Each cloud is a set of points of 8 numbers each, in no order, taken from a shape drawn with curves, like pieces of string that can fork, join and close up.
After each cloud, say how many independent loops its shape has (a circle has one, a figure eight two, a Y shape none).
In the rows, zero is written as 128.

kime (88 x 8):
[[120 124 110 106 128 144 184 136]
 [ 80 125  91 104 143 111 233 125]
 [121 126 124 109 135 133 164 132]
 [121 124 112 106 129 143 180 136]
 [184 132 181 132 134 136  41 132]
 [120 128 137 116 146 116 147 127]
 [130 130 149 122 147 115 120 126]
 [121 124 111 106 129 143 180 136]
 [150 131 154 125 138 131  99 131]
 [121 127 131 113 143 123 154 129]
 [177 132 172 131 133 138  56 133]
 [167 131 162 129 133 139  76 133]
 [146 131 153 125 140 127 103 130]
 [118 124 105 106 129 144 190 136]
 [121 127 130 112 141 125 156 130]
 [130 130 149 123 147 115 121 126]
 [161 131 158 127 135 137  87 131]
 [120 124 108 106 128 145 185 136]
 [122 130 146 121 150 111 132 125]
 [185 133 183 133 135 136  37 132]
 [122 125 115 107 131 141 175 135]
 [140 130 151 124 143 122 111 129]
 [111 124 100 105 131 139 201 134]
 [120 128 136 116 145 118 148 128]
 [138 131 152 124 144 121 113 128]
 [122 126 121 109 134 137 168 134]
 [121 129 143 119 149 111 137 125]
 [120 129 140 117 147 114 144 127]
 [135 131 150 123 145 118 116 127]
 [161 131 158 127 135 137  85 132]
 [157 131 157 126 136 135  90 132]
 [122 130 145 120 149 111 136 125]
 [108 124  98 105 131 136 206 133]
 [133 130 150 123 146 117 118 127]
 [121 126 121 109 135 136 166 133]
 [121 125 117 107 131 140 173 135]
 [118 124 106 105 128 144 189 135]
 [129 130 148 122 148 114 123 126]
 [121 130 143 119 148 111 139 126]
 [178 133 174 132 134 138  53 133]
 [121 129 139 116 147 115 145 127]
 [ 88 125  92 104 140 117 227 128]
 [183 133 179 132 134 136  43 133]
 [136 131 150 123 144 120 114 128]
 [121 126 127 110 138 129 160 131]
 [117 124 104 105 129 143 193 135]
 [120 128 133 113 143 121 152 129]
 [170 132 165 130 133 139  71 132]
 [172 132 167 130 133 139  66 133]
 [122 125 119 108 133 139 169 134]
 [ 94 125  93 104 137 123 221 129]
 [ 84 125  90 104 142 113 230 126]
 [ 70 125  88 104 148 102 241 122]
 [122 126 126 110 137 130 162 132]
 [169 131 164 130 133 139  73 133]
 [ 99 124  95 104 135 128 216 131]
 [115 124 102 105 129 142 196 135]
 [182 133 177 133 134 137  46 133]
 [113 124 101 105 130 141 199 134]
 [164 131 160 127 134 138  82 133]
 [127 131 148 122 149 113 126 127]
 [153 131 155 126 137 133  95 131]
 [121 124 114 106 129 142 177 135]
 [ 90 125  92 104 139 119 225 128]
 [142 130 152 124 142 124 109 129]
 [105 124  96 104 133 134 210 133]
 [174 132 168 131 134 138  64 133]
 [121 128 134 114 144 120 151 129]
 [125 130 147 121 149 111 129 125]
 [ 76 125  89 104 145 108 235 124]
 [121 130 141 118 148 113 141 126]
 [110 124  98 104 131 138 204 134]
 [165 131 161 128 134 138  79 132]
 [120 130 142 119 148 112 140 126]
 [180 133 175 132 133 137  50 132]
 [175 132 169 130 134 139  61 132]
 [126 130 148 122 148 111 128 126]
 [148 131 153 125 139 129 101 130]
 [ 73 125  89 103 146 105 239 123]
 [144 131 153 125 141 126 106 129]
 [121 127 128 111 139 127 158 131]
 [ 96 125  94 104 137 125 219 130]
 [103 124  96 104 134 132 212 132]
 [176 132 170 131 133 139  60 133]
 [152 130 155 125 138 132  97 131]
 [122 129 145 120 149 111 134 125]
 [156 131 156 126 136 134  93 131]
 [124 130 147 121 149 111 130 125]]
loops : 0

Bez (69 x 8):
[[126 112 150 126 125 123  93 135]
 [161 132  80 177 156 136 117 122]
 [162 130  80 181 157 137 113 125]
 [158 135  79 167 145 136 138 109]
 [127 131 137 168 154 130 108 148]
 [ 94 120 185  82  82 115 151 112]
 [130 120 134 144 141 129  98 136]
 [120 114 159 119 118 122 103 131]
 [157 137  80 163 141 137 146 106]
 [113 117 168 115 111 121 116 128]
 [ 95 122 183  90  88 116 149 116]
 [ 88 118 186  55  65 111 162  99]
 [ 93 118 187  66  73 113 156 104]
 [158 137  79 165 144 136 141 107]
 [160 132  81 178 155 136 119 121]
 [119 135 141 145 131 129 136 129]
 [158 135  81 173 150 137 133 115]
 [155 139  82 161 139 136 150 103]
 [ 95 121 184  85  85 115 150 113]
 [ 87 119 186  52  63 111 166  97]
 [132 125 126 151 144 131 106 134]
 [133 128 134 179 165 131  92 156]
 [125 132 139 163 149 130 113 144]
 [120 136 133 136 122 129 151 117]
 [ 93 119 186  75  77 114 153 108]
 [121 132 142 154 141 129 124 138]
 [158 135  82 175 151 137 131 117]
 [115 116 165 117 113 121 110 129]
 [111 118 170 113 110 120 120 128]
 [120 136 132 135 120 130 154 115]
 [130 130 136 171 157 131 103 149]
 [ 85 120 185  46  57 111 174  94]
 [ 91 118 186  60  68 112 159 101]
 [158 133  86 190 164 137 114 133]
 [129 114 142 134 131 126  91 136]
 [130 129 135 173 159 131 100 152]
 [ 92 119 187  63  70 112 158 103]
 [122 133 142 156 142 129 123 139]
 [103 122 177 105 101 119 136 123]
 [ 99 124 179 101  96 118 141 121]
 [119 134 141 147 133 129 134 132]
 [122 112 155 122 119 122  98 132]
 [127 112 145 131 128 125  91 135]
 [105 121 175 108 104 120 131 125]
 [158 136  80 172 149 136 134 114]
 [132 129 134 175 162 131  97 153]
 [ 86 119 185  49  60 110 169  96]
 [159 133  82 176 153 136 123 120]
 [118 135 138 142 128 130 142 125]
 [124 131 140 160 147 130 117 142]
 [129 118 136 141 137 127  95 137]
 [119 135 136 140 125 129 147 122]
 [ 98 123 183  94  90 117 146 117]
 [ 93 118 186  72  76 113 155 107]
 [ 82 122 184  43  55 110 177  92]
 [129 115 140 136 133 126  92 136]
 [119 134 142 151 136 129 130 135]
 [158 134  82 176 153 136 128 118]
 [161 131  81 185 161 137 110 127]
 [124 112 152 124 122 123  95 133]
 [159 135  79 170 147 136 135 112]
 [107 120 173 110 107 120 126 126]
 [160 132  83 186 163 137 111 130]
 [130 122 131 147 141 129 101 136]
 [119 133 142 149 135 129 131 134]
 [119 135 139 144 129 129 140 127]
 [162 131  80 183 160 136 111 125]
 [ 99 123 181  97  93 117 143 119]
 [134 127 133 180 166 131  89 158]]
loops : 0

rogul (65 x 8):
[[149 205 103 128 116 167  62 103]
 [133 109 110 153 127 136 138 145]
 [134 105 110 153 131 133 143 144]
 [138 162 108 141 113 153  95 128]
 [ 80  57 134 163 134 112 208 166]
 [149 206 107 123 122 173  61  96]
 [137 185 117 126 126 173  77 104]
 [150 206 105 125 119 169  61 100]
 [138 164 110 139 121 157  94 122]
 [ 75  53 135 164 134 110 212 167]
 [137 180 116 129 127 171  81 108]
 [150 206 106 125 119 171  61  99]
 [132 131 110 149 115 143 118 141]
 [132 104 110 153 131 134 145 144]
 [ 84  60 132 162 135 114 203 164]
 [ 61  43 142 165 132 104 227 173]
 [146 203 111 122 124 175  62  95]
 [ 62  44 140 165 133 105 226 172]
 [118  88 117 155 137 124 168 146]
 [131 118 111 152 120 139 129 145]
 [141 178 105 138 110 157  83 121]
 [131 100 111 154 135 131 151 143]
 [ 72  51 136 164 133 109 215 169]
 [140 167 106 139 116 156  91 123]
 [121  90 116 155 137 126 166 146]
 [132 114 110 153 122 138 132 145]
 [148 204 109 122 123 174  61  96]
 [132 126 110 149 117 141 122 142]
 [133 107 110 153 128 135 139 144]
 [143 199 114 122 125 176  66  97]
 [139 165 109 140 119 157  94 123]
 [126  95 112 154 137 129 156 143]
 [102  75 124 159 136 120 185 154]
 [132 103 110 154 133 133 148 143]
 [138 164 111 138 123 161  95 120]
 [147 200 103 131 111 162  66 110]
 [136 170 114 134 126 166  90 114]
 [146 196 103 132 110 161  69 113]
 [111  82 120 157 138 123 176 149]
 [ 88  63 129 161 134 115 199 161]
 [109  80 121 157 138 121 178 150]
 [124  93 113 154 137 128 160 144]
 [ 70  50 138 163 133 109 217 170]
 [134 143 110 146 114 147 108 136]
 [149 204 103 130 113 165  63 107]
 [129  98 113 154 136 131 154 143]
 [137 174 116 132 126 169  86 111]
 [132 113 110 152 123 138 133 145]
 [ 64  46 140 165 132 106 223 171]
 [143 187 105 136 109 158  75 118]
 [ 67  48 139 165 133 108 220 171]
 [ 58  42 142 165 133 103 230 173]
 [132 110 110 153 125 137 136 145]
 [145 192 105 135 109 159  73 116]
 [100  72 125 159 137 118 188 155]
 [141 196 115 123 126 176  67  97]
 [132 138 110 147 115 145 113 138]
 [139 191 115 125 125 176  72 101]
 [141 171 106 139 114 156  88 123]
 [135 149 109 145 115 148 105 134]
 [ 93  68 128 161 135 117 194 158]
 [131 123 111 150 117 140 124 143]
 [138 167 113 136 124 162  92 118]
 [141 180 105 137 111 156  81 120]
 [137 158 109 143 114 151  97 129]]
loops : 1

Desut (73 x 8):
[[ 48 175 108 185 139 191 162 120]
 [110 167 213 118 129 188 145 161]
 [138 135 229 106 122 134 120 153]
 [170  76  82 127 105  45 100 114]
 [120 159 171 123 118 172 152 161]
 [170  88  81 120 103  65 116 131]
 [156  76  90 142 109  37  89  97]
 [171  78  80 125 104  50 105 119]
 [118 155 130 132 114 163 157 155]
 [116 155 127 133 115 163 158 154]
 [160 110 155 113 105  97 125 150]
 [168  74  86 131 106  40  96 109]
 [122 149 247 105 131 159 124 155]
 [170  91  86 119 103  69 119 134]
 [171  82  78 122 104  56 109 124]
 [121 158 162 124 117 170 153 160]
 [ 78 168 130 160 130 184 161 138]
 [114 159 239 110 132 176 133 157]
 [105 115  50 165 110  69  87  69]
 [101 160 127 144 121 171 159 147]
 [ 56 173 115 179 138 190 162 126]
 [159  74  91 139 109  37  90  99]
 [110 166 224 115 131 186 142 160]
 [141  84  83 151 110  43  87  88]
 [113 165 204 119 126 185 148 161]
 [165 101 117 116 103  85 125 145]
 [127  95  72 157 110  52  88  81]
 [ 66 171 124 170 135 188 162 132]
 [158 114 170 112 108 103 124 151]
 [121 156 149 126 115 166 155 159]
 [112 164 229 114 131 183 139 159]
 [163  74  90 136 108  37  92 103]
 [156 117 178 111 108 105 123 152]
 [147 126 208 108 115 120 121 153]
 [144  82  85 149 110  41  88  90]
 [167  98 107 117 102  80 124 142]
 [ 96 162 128 147 123 174 159 146]
 [ 89 130  37 169 111  82  87  61]
 [171  86  79 121 103  61 113 127]
 [150  79  88 146 110  39  88  93]
 [170  75  84 129 106  43  98 112]
 [163 107 138 115 104  91 125 148]
 [ 96 124  43 167 110  77  87  64]
 [110 111  55 164 110  65  87  72]
 [106 158 125 140 118 168 158 149]
 [121 151 246 106 131 163 125 156]
 [ 73 169 128 164 132 186 161 136]
 [132  91  76 155 110  48  87  84]
 [121 155 142 128 114 164 155 158]
 [166  73  89 133 107  39  94 106]
 [131 142 241 105 127 146 121 153]
 [117 162 187 121 122 178 150 161]
 [172  80  78 124 104  52 107 120]
 [119 154 136 129 114 163 156 156]
 [118 102  64 160 110  58  87  76]
 [144 130 217 107 118 125 120 153]
 [152 121 193 110 111 112 122 153]
 [117 156 243 108 132 172 130 157]
 [ 92 163 129 150 124 177 159 144]
 [168  96  99 118 102  77 123 140]
 [119 153 246 107 132 166 127 156]
 [119 160 178 122 120 175 151 161]
 [169  93  91 118 102  73 121 137]
 [141 133 224 106 120 130 120 153]
 [114 160 237 111 132 178 135 158]
 [109 168 218 117 130 190 145 160]
 [164 105 132 115 103  89 126 147]
 [133 139 237 105 124 141 120 154]
 [126 146 245 105 129 154 123 154]
 [113 156 125 136 116 164 158 152]
 [ 61 172 120 174 136 190 162 130]
 [ 85 166 130 155 128 180 160 141]
 [115 164 195 119 123 181 149 161]]
loops : 0
